rotation ticks, each row followed by its count of ticks
The counts run from 0 to 429.
[131 114 129 102 131 160 128 136 107 109  91  89  92 144 148 162 119 129
 112 122 116 168  93 128 125 113 126 134  96  94  93 105 110 122 122 141
 119 143 202 127 138 120 177 106 126 122 173  90 189]
204
[149 139 129 112 126 123 147  81 101  91 105  80 124  84 133 176 165  99
 135 149  98 127  90 106 132 136 118 126 173 131 107 129 112 130 116 157
 137 143 184  86 145 139 157  72 121  93 144 120 161]
32
[163 157 174 129 149 168 108 101  92 127 124 127 117  65  91 151 105 126
  81 141 114 143  97 125 136 146 122 132 144 133 140 129  94 102  95 140
 138 120 166  55 124 148 142  95 147 121 144 103 160]
333
[ 87 139 145 166 132 111 112 155 148 178 140 221 128 152 154  78  86 131
 141 114 122 140 144 161 141 132 103 121  81 105 162 152 123 148 149 116
 125 146  98 149 117 104 124 182 128 154 147 104 102]
301
[113 171 108 113 124 114 120 159 144 141  99 172 144 161 130  96 175  70
 152 106  62 126 127 170 126 182  89 100 143 134  92 156 118 118 145 111
  98 108 115 117 133 130 126 170 108 103 184 134 141]
22
[ 59 140 154 145 126 101 128 130 114 165 119 169 125 137 165  96  91 126
 139 125 129 122 161 132 150 135 113 137  49 102 158 154 101 152 143  90
 133 158 103 178 104 104 118 145 136 134 166 127 147]
88
[141 128 116 113 119 116 145 125 131 100  92 130 137 135 122 138 186  78
 134 123  71 146  98 132 142 146  97  97 184 147 116 119 120 116 145 166
 106 124 172  77 147 134 145 112 101 117 173 114 148]
358
[ 91 141 169 164 139 119 120 106 111 176 132 194 133 117 147  91  53 139
 122 126 128 124 156 121 152 134 123 131  59 112 188 169 110 161 131 110
 143 144  99 146 114 122 103 139 154 142 133 123 119]
195
[156 166 163 140 128 113 146  66  99 121 137 139 138  66 134 146 103 120
 141 142 136  87 118 111 138 154 149 135 152 145 164 160 108 161  91 113
 165 152  94 105 130 131 122  83 165 131  92 155 114]
255
[163 123 145 129 129 122 153  95  98  86 117 110 134  79 118 174 162 110
 124 151 108 143  90 117 132 130 113 114 171 144 136 133 109 129 128 165
 131 146 180  67 166 138 151  86 120 121 143 117 139]
363
[170 149 164 175 139 124 141  76 125 114 168 162 123 101 127 142 113 131
 121 146 141 125 119 117 149 115 140 122 159 142 187 134 128 158 112 147
 153 150 104  58 143 119 144 145 144 163  84 113  74]
273
[130 105 123 133 129 105 154 118 127 103  95 141 135 133 144 153 180 104
 128 127  93 169 111 116 151 111 102  97 157 124 158 115 121 129 165 196
  92 145 195  89 167 124 164 138  94 121 158 101 137]
275
[122 161 105 114 122 129 112 167 129 149  90 133 127 181 147 104 166  71
 144  96  69 131 107 179 130 164  93 122 138 125  72 133 128 131 139 110
 126 127 137 137 137 114 141 167 112  98 161 126 150]
16
[163 113 148 150 138 133 153  86 123  93 140 142 118  91  99 166 130 123
 118 133 119 149  98 115 146  97 124 109 168 142 173 113 120 136 125 200
 125 140 182  56 150 126 166 127 129 148 115 103 100]
274
[ 95 177 141 140 115  76 141 102 115 153 133 172 162 113 158  87 123  67
 157 137  89 103 137 149 130 184 101 117 126 135 127 196 103 152 126  88
 145 134  74 122 121 129 105 121 138 115 133 159 125]
29
[163 117 131 138 131 129 152  84 120  88 131 128 128 103 105 154 138 118
 131 144 107 148  83 117 132 107 108 111 179 158 166 110 129 137 140 196
 118 145 183  55 154 132 176 122 110 133 142 101 122]
162
[ 93 145 107 126 119  79 151 115 115 134 105 136 154 139 171 128 178  55
 162 127  88 132 135 132 134 159  92  90 133 137 114 151 108 147 174 127
 114 150 130 148 153 123 117 114 102  97 157 148 155]
365
[116 162 152 173 143 133 109 131 152 173 148 195 106 148 143 107  76 144
 141 116 136 119 147 164 140 131 126 149  91 115 165 141 139 154 127 111
 147 153  88 129 116 102 145 186 158 164  92 107  91]
408
[165 118 161 165 144 126 137  83 122 101 152 165 123  84 118 167 115 135
 111 132 133 141 109 111 144  95 133 119 160 148 186 125 125 146 119 176
 144 144 168  54 145 127 171 122 133 144 112 100 101]
386
[129 146 150 176 137 119 114  92 124 147 141 148 110 140 155 127  77 141
 155 121 138 105 140 125 137 120 153 151  89 108 153 145 122 175 113  99
 163 182  80 156 115  91 142 156 168 154  72 103  92]
290
[118 173 124 150 121  89 127 135 118 158 124 184 156 150 136  88 155  69
 147 111  72 113 133 161 130 179  87 118 144 136 114 180 120 130 148  99
 132 135  84 121 130 133 111 155 115 116 153 143 113]
135
[143 142 133 103 132 164 127 130  93 113  93  73  97 118 125 165 161 106
 120 129  99 143  90 141 118 151 122 140 132 112  74 114 110 117 100 137
 140 136 173 108 148 136 169  87 124 105 157 120 177]
121
[164 158 169 133 162 191  86 121 129 150 140 159 103 105  95 138  75 152
 105 131 140 138 105 153 134 137 139 166 115 121 159 128 123 108  84 127
 161 115 127  81 116 136 152 145 174 140 111  92 122]
214
[ 69 173 132 122 124 123 102 153 109 159 104 172 153 141 127  89 113  90
 132 123  85 129 132 157 132 165  89 119  90 113 117 170  95 116 151  88
 124 119 124 150 129 132 110 143 121  96 188 131 179]
111
[135 134 169 170 148 141 117 102 125 152 156 192 115 100 105 129  58 152
 107 119 140 122 122 116 141 113 133 146 114 115 203 135 121 140 105 145
 153 138 126  91 124 129 134 151 152 157 117  89 101]
190
[134 116 102 122 109 109 154 135 142  99 101 100 102 164 158 151 201  87
 174 121  94 161  89 147 136 131 118 126 144 123 101 116 137 149 149 172
 100 158 180 137 144  92 180 139  89 127 148 116 145]
376
[159 150 173 131 149 180 106 118 111 136 131 150 124  66  94 147  89 140
  78 130 119 134  97 125 126 144 132 132 136 137 167 142 114 102  90 132
 146  97 154  56 122 146 139 118 165 128 142  90 138]
108
[125 175 157 151 119  77 136  91  97 145 147 166 137  81 147 129 121 107
 137 135 119  89 135 118 128 176 115 132 139 147 143 176 102 164 106  86
 175 154  73 118 120 129 106 105 150 129 103 175  95]
142
[101 150 139 168 120  74 156  84 120 155 150 181 144 119 174 122  93 124
 161 144 131 105 149 116 161 142 126 122 109 121 178 185 119 177 143 127
 148 168  69 152 130 109 110 125 142 136  83 145  88]
59
[ 67 132 133 125 137 111 121 157 109 159  94 142 120 163 162 102  96 107
 155 121 105 138 134 144 126 143 100 124  55 102 114 157  98 140 152 112
 115 149 127 185 117 101 114 126 130 118 167 117 173]
312
[136 183 158 158 128 100 130  73  96 158 144 144 137  76 129 122 106 103
 134 141 119  99 137 125 129 154 124 133 147 131 151 168 111 143 103  99
 178 146  71  99 126 126 105  91 168 124 107 156 106]
30
[ 97 104 109 133 132 112 153 139 132 122  94 101 105 174 177 133 149 108
 171 108 108 152 122 133 137 112 111 123  88  90 116 124 125 151 153 160
  97 163 171 172 141  96 167 136 103 131 157 116 163]
400
[ 98 150 123 110 133 149 103 167 119 137  93 147 131 155 117  98 148  80
 117 115  77 159 112 154 132 158  70 123 115 121 113 129 109 107 157 135
  97 115 166 117 127 139 138 167 108 102 194 101 169]
329
[125 133 155 177 138 101 151  69 104 140 136 152 115  88 154 145  87 138
 137 136 141 107 141 107 148 117 147 145 116 122 189 152 110 179 118 115
 158 173  96 126 127 104 141 104 153 153  79 136 101]
172
[116 144 163 173 127 112 116 120 138 166 149 205 133 143 128  88  82 128
 139 118 109 137 153 153 141 120 117 125  89 119 192 158 116 155 145 128
 127 148  92 129 118 116 137 173 154 146 108 103  94]
189
[100  94 123 122 128  95 159 118 116 106  95 124 131 133 167 138 158  88
 146 132 113 145 133 106 140 116 110  84 120 119 151 129 114 157 176 182
 104 156 193 127 154 116 147 110  88 123 169 116 167]
169
[ 92 134 116 149 119  83 144 126 139 146 121 161 126 179 201 110 141 109
 183 116 129 128 151 136 143 120 127 117  82 104 146 160 125 181 163 127
 125 173  99 198 129  96 133 139 126 135 131 144 116]
64
[176 136 150 163 137 128 150  84 133 104 157 145 114  84 117 155 126 139
 109 144 126 126  97 106 145 119 131 128 167 140 192 133 128 143 117 162
 151 142 137  67 139 127 156 129 142 144  88 106  78]
161
[113 110 141 127 156 152 145 135 120 115 114 145 121 119 120 154 117 122
 105 125 113 173 103 118 137 107 110 116 113 114 165 113 111 117 142 195
  97 141 218  87 139 126 159 125 105 129 180  76 155]
192
[128 145 162 178 131 102 144  61 121 137 160 185 132  86 135 129  95 119
 131 144 128 110 143 110 146 130 124 115 131 151 196 159 114 169 117 131
 152 154  85  99 119 119 123 120 148 144  94 141  74]
166
[110 129 142  86 142 147 126 136  86 123  82  98 117 112 130 151 136 103
 115 130 102 155  97 126 134 143 107 116 103 117  98 122  97 112 121 145
 108 130 192 102 137 134 148  86 117  98 199 109 206]
3
[ 92 110 106 145 114  97 144 133 131 117 109 161 148 158 149 108 163  85
 165 122  85 155 126 124 152 125  92  85 126 133 153 146 124 166 188 159
  90 153 156 140 156 121 134 146  89 133 169 113 138]
276
